[[47 48 67 31 66 84]
 [72 44 47 64 64 50]
 [49 42 73 55 82 74]
 [26 64 55 32 28 57]
 [46 20 51 45 76 60]
 [56 51 37 56 39 30]
 [42 31 55 27 61 78]
 [34 47 40 42 30 52]
 [45 53 54 58 52 41]] 52

[[ 68 172  85 165 162 150 163 185 139]
 [127 177 155 231 160 152  48  83 158]
 [166 107 211 173 136 130 104 204  75]
 [213 146 190 136 171 161 157 125 132]
 [ 90 111 149 177 221 206 209  94 136]
 [139 242 155  97 200 157 128 185  89]] 136

[[7503 7433 4260 7294 4384 6304 6580 5528 5683 8133 6887 6123 7359 6398
  6643 8306]
 [5839 5815 6003 6565 7088 6049 5822 6232 6320 6307 6403 6456 6181 6844
  6576 6148]
 [6187 5701 5225 7243 7957 5271 5107 6256 6511 6124 6367 6791 6627 8111
  6857 6219]
 [6100 5744 5559 7158 7581 5502 5295 6282 6571 6207 6449 6677 6584 7610
  6647 6070]
 [9235 5544 9252 8387 6753 6553 7865 8519 6299 5671 5048 7535 7053 6610
  5982 7732]
 [7996 5432 7559 5683 6551 3400 6502 5681 8612 7623 4243 4064 9311 6286
  6974 3952]
 [6866 6457 6012 8864 7968 7682 7699 4140 8700 6087 8142 4094 7549 6121
  7357 6494]
 [4963 6508 5008 4959 6081 5670 5653 5573 6100 6734 6730 6161 5668 5987
  6057 5557]
 [5636 5914 6258 6448 6479 6243 6264 6102 5996 6568 6475 5861 6291 6096
  6504 6119]
 [5640 5718 6073 3102 5527 5023 4828 8102 4651 6355 4617 8274 5231 6576
  4942 6597]
 [6274 6126 6034 6504 6770 6369 6324 5846 6924 6357 6731 5872 6673 6251
  6404 6538]
 [5958 5958 5806 6919 7027 5751 5584 6120 6420 6142 6502 6381 6354 7135
  6530 6136]] 6538

[[645 542 805 753 580 849 604 521 577 530 598 859 622 495]
 [656 503 731 482 521 861 777 582 612 721 615 898 571 631]
 [680 739 485 660 454 583 668 562 606 695 659 746 624 757]
 [596 651 557 579 571 791 680 651 633 627 661 757 601 613]
 [583 485 946 424 596 467 807 611 637 583 682 575 622 628]
 [451 693 703 486 523 655 756 577 531 698 647 840 603 604]
 [727 642 778 612 574 413 657 636 508 596 595 730 592 478]
 [736 592 300 751 676  75 795 637 481 642 597 508 563 929]
 [607 554 475 821 734 568 413 605 758 638 585 557 565 602]
 [659 615 524 763 527 542 750 590 538 514 627 547 565 720]] 602

[[ 13   8  28  16  -1  20   3  13   9  14  16   6   1]
 [ -2  19  47  17 -10  13  -8  26  -6   2  35  14  -6]
 [-15  12  45   2   6   4   1  35 -18  -5 -24  34 -18]
 [  8  11  38  15 -14  20  -1  24   4   6  29   7  -9]
 [  8  10 -22   0  37  -6  23  -2  12  10 -17  17  28]
 [-26  22  41   3  16  -9  -4  30 -27  -6 -14  38  -4]
 [ 13 -23 -32 -26 -20  16  45  44  25 -20 -29  18 -21]
 [ -3  28  39  23  18   1 -16  -4 -10  17  25   6  16]] -21

[[6479 6963 4432 3208 4215 3751 3745 7219]
 [3780 7806 4023 3257 3977 5400 5384 6932]
 [3780 8228 3613 3208 4096 5400 4838 6932]
 [3780 6963 4023 3403 3799 5400 7023 6070]
 [9178 4010 8941 3501 3621 3751 3745 4633]
 [4455 8650 3613 2964 4393 4576 4018 7506]] 4633
---
array([ 48, -27,  34,  -1]) -> -1, 48

array([9, 8, 9, 9, 1, 8]) -> 8, 9

array([[ 643, -310, -521,  209,  -61,  -18,  129],
       [ 329, -327, -748,  430, -279, -118, -123]]) -> 129, 329

array([1, 5, 1, 7]) -> 7, 1

array([[-17, -16, -36, -17, -20,  27],
       [-19, -25, -29, -15, -13,  -9]]) -> 27, -19

array([[-17,   1,  -2,  41, -33,   8],
       [ -4, -15, -44, -28,   8, -41],
       [ 14,  23,   3, -11,  -3, -26]]) -> 8, 14

array([ 35, 180, 198, 122]) -> 122, 35

array([0, 6, 6, 8, 7, 5]) -> 5, 0
---
4341  1779  7840  2154  3005  1178 => 7840, 1178

1  5  9  6  2  4 => 9, 1

1761  8114  3546  2026 => 8114, 1761

449   30  943  577  701  283 => 943, 30

 61  114  229  136 => 229, 61

30  76  70  16   3  45  56
23  20  33  70  31  12  47
=> 76, 3
